One turn sends every row of this set to another row. A few are shown first. Where does it send the rows asked after them?
muf: [  9  -1   4 -13  31 -13  17   4  -6 -15  15  -1 -16 -21   1  11  19  13
  16  -4 -11  -2   0  -5   5  -6  -7   6 -13   9 -13  10 -11   3]
Roro: [  5 -12   3  -2  24 -19  -6  14  -3  11  14   1 -10   0  -3   4   7   4
  17 -10 -21   2 -17 -10  13  -2  -4  -7  -9  -6  -5 -10  -5 -17]
pani: [ 19 -20   3 -10  22 -11  -9  -2 -11   3  22   4  -8 -13  -2   0  10   8
  18  -9 -14  -9  -8   4   6  20  -2  -6 -16  -1   6  -2 -20   2]
dar: [  1   3 -14   7   8 -14   7   4  13  10   5   3  -2  -3   6  12  -2   2
   5   5 -10   4  11 -10   0  -2 -21   1  -5   6   8 -11  -8  -2]
Vuba: [  8  -4   6  -3   6  -5   1  -3  10  -8  10  -1   5   7  -2  -3   8   0
  -5   3   2 -17   0   5   3  15  -9  -4  -6   2 -15  11  -9  -9]
kemok: [  3 -16 -14   6  29   3   1  13 -10  -4   9  -5 -10 -15   2  12   9   2
   3 -23  -2  -4  -9 -21   9  -8 -13  -2   2   5   4  17  -9 -26]
zuve: [ 14  -1   2  -3  14  -4  17  25  -3   7 -11 -12   8 -12   4  12   0   1
   6  -9  -4  -2 -11 -10 -17 -16  -7  -3  11  17  -1  -8 -14  -2]
mutuv: [  8  -1   0  -2  30 -14 -10  -7  -1 -10   4  -6   1  -6  12   7  10 -20
  -5 -10  10  -5  -2   6  -3  -3  15  -6  -3   4  -3   5 -24 -22]
Bes: [  7  -1   2   4  10  -2   2  17   5 -15  18   1 -15  -4   5   4   2 -14
   9  -1  -4 -17 -17 -18   8  16   5   2  -3  12  12  -3 -21 -16]
domu: [ 10   9   3   7  22  -9   8   5  -2   0   5 -10   9 -35  -1   7   5  -6
  11  -3 -20 -18  -3 -10  -4  12   1  23  -4   3   0   3 -19  -4]
Sirel: [ 19  -4 -17  -5  28  -8   1  19 -22  17  12   0 -12 -16  -5  11   4   8
  16 -10   5   0  -9   8  -2  -2 -10  -5  -5 -11 -13   6  -1   4]
senug: [  6   2   1  -2   8 -22  -9  19  21   1   7  -6 -12 -13  -6   9   6   2
   4  -3  14 -22   2 -16   2   6 -13  -1   0  -1  -3  -1 -14   5]
lev: [ 17  -3 -20  -7  14   9   8  19  -3   0  -2  -6  -3 -20   2  -3   6 -12
   1  -7   8 -20  -9 -17  -1   0   7   8  13  11   7  16 -22   0]
til: [ 26 -18   2  -8  13  -6  -3  21  -2   0   7   1 -10 -12  -5  10 -10   7
   6 -17   3  -7 -14  -3   2  -4 -12   1 -11  10 -20   3 -28   4]
Lodu: [  9  -1  -1  -5  23 -22   6  -6  -5   0   7 -11  -5 -26   4   9  17 -15
  13   3 -12   0  -7  -6  15   1  -2   3  -9 -10 -19 -16 -22  -5]
gufo: [ -6  15   5   6  26  -6  -2  14  -4  -1   2  11  -2 -16   0  20  11  -1
   2 -17   1   2  -2 -14  -8  -7 -18 -23  -4  -8  11  -5 -18  -7]
biniz: [ 10 -18  -1   5  19 -11   7   9  -1  -8   0 -10 -13 -16   0   2   5   8
  10  -6  -6 -25 -10 -23   0   4  -3   3   4  13  13 -21 -21   1]
Fivu: [ 14  -2 -25  -6   7  10   5  11  -1  -7  -2  -8   8 -24  14  14  12 -11
  -2  -3  12 -11 -15 -14   5   0   4   2   2   4  -6   0 -24  13]
Tuzif: [ 24   7  -5 -10  18 -13  11   6  -2   8  12 -11  19 -17   1   5   4   2
  20 -10   3   9  -8 -22 -18  -9   5  -3  -9  -3   2   3 -18  -7]
sel: [  0  -9   3  -9  32  -3  -4   2  -8  -8   8  14 -13  -8   3  18  17   2
   0   0 -13 -23   0   9  -3  11  -7  -9  -7   5  10   4  -8  11]
Fune: [ 10  -7   2  -6  31  -9  -2  -3  12   9  -3   3  -4 -14  15   7  -2   3
   6  -8 -11 -16  -1 -12 -17  10   1   4  10   5  -6 -16 -27   0]
reso: [ -5   6  11   0  19  -7   8   9 -10 -12  21  13 -17  -6  13  16   5  -5
  -2   0  -4 -22 -12  -9  -5  10   0  -7   1  -8  -9   3 -11  -7]
zes: [ 13  -9 -16 -12  28  -4   4   6 -25  10   4  -6   6 -14  10  18  16   1
   7  -5  10  -1 -14  -1   6   4 -21   0  -4 -20 -10   2  -5   2]
Saram: [ 12 -13 -21  -3  29   4  -3   6   4   6  -2 -10  18  -6  -5   8  13  -6
  11   1   5   6  -4   4  -6  -6  -4   0 -25  -2   3  -5  -6  -8]
por: [ 11   0 -12  -2  22 -13  -8 -10  11  11  14 -15 -12  -5   0   7  13   3
   6  -5  -8   0  -4   3  11  15 -12  -5   7   4  11  15  -6  -7]
tona: [ 25   3   3   3  20  -8  -7   2 -18  -2  -8   5  15  -7  -4   4  13 -10
 -13 -18 -12 -16  -2  -1  -3   8  -2   0  -6   9   7   3 -23   7]
bogu: [ 25   0   0 -14  21 -18  22   1 -13  -6   3   2 -12 -11   9  21  -3   7
   2  -9   2  -4   6   3  -5  -9  -8 -12   3   0   2 -14 -24  -1]
soka: [ 15   1 -13   8  17  -4 -12  18   1  -7  17  -1 -15 -25  -1  -1  -1 -17
  12  -5   2  -7 -11  -2  -3  -4   4   0 -13 -22  -7   1 -25  -8]
temog: [ 16  12  -6 -11  15  -9   5  16   4  11 -10 -14   4  -7  -1  16  14  -7
   2 -11   4  -6 -23 -15  -8 -14  -6   7  18   4   5   0  -7   1]
zodad: [  6   0   8   0  16  13   2   9  -1  -3  10  -5 -18 -23   9   8   7  -7
   2  -4  34  -8 -18  -7   0  -2   3  -5  -1   1  -4  -2 -19  -5]
das: [ 27  -1  -4  -5  18 -10  -2   4  -6  16   4  -5  14 -10   9  -2   9 -16
   5 -13   7   6   4 -18 -16  -4   4  -5 -10  -2  -8 -15 -18 -10]
gep: [ 25  11  -4 -18  21  -8  -3  15  -8   4  14   1   1  -1  -1  30   9 -10
  17  -2  15  -1 -11   9   7   8  -3  -3   1   2  -1  18 -14   4]
duz: [  7  -9 -16  -3  40  -2 -11  15  -6  20  -6 -12   9 -19   1  10  16 -10
  10  -4  -1   5  -8  -7   6  -2  -7 -14 -15  -2   9   5 -13 -12]
Rogo: [  3   0 -12   0  33 -17  -7  11   2   6   4   5   2  -4  21   9   8  -7
   4  -6 -29  -1  -1 -19   1   2   9  -2  -1   2  -4   0 -13  -8]
lorib: [  5  -2   2  -1  10  23  11  -4   1  -1   7   5   4 -12  -4  13   4   3
   9  -1  29 -10 -11 -10  -1  -5 -10   1  -5   1   1  -3 -17  -8]
Laped: [ 22  -8 -11   0  20   3   5   9 -12  -1  -4 -11 -10 -12   1   3  -4  -6
   3  -1 -17 -11 -16   7   7  -3 -18   9   0  -1  26   7 -16  -6]
gom: [ 13   8   3   7  19  -4   8   3 -23 -13  14  -7   9  -7  -9  15  15   0
  12  -1  15 -12  -9  -6   3 -13   8   1  -8   6  10  13  -2   2]
mol: [ 11   2   2   4  17   8  14   2 -24 -12   9   2  -1  -8  -5  18  15  -9
   2  -1  12 -10   2  -5   7  -5  -2 -25  -1   4  11   1  -1  -4]
nofa: [  5   3   6  -1  16   1   9  13  -7 -18   9  -5   1 -26  12  16  27  -3
   2 -14  -6  -7  -4 -19  15  19 -14   4  -8  10   2  -4 -11  -7]
nimed: [ 23   3   8 -11  18  -3  -1   6 -25   1   8   9   2  -2   2   8   6 -13
  15   8   4  -1  -8  17   0   3  -4   0  -9   6   2  19 -17   3]

gep turns into Fivu
dar turns into muf
And these:
zodad turns into das
tona turns into Laped
Rogo turns into sel

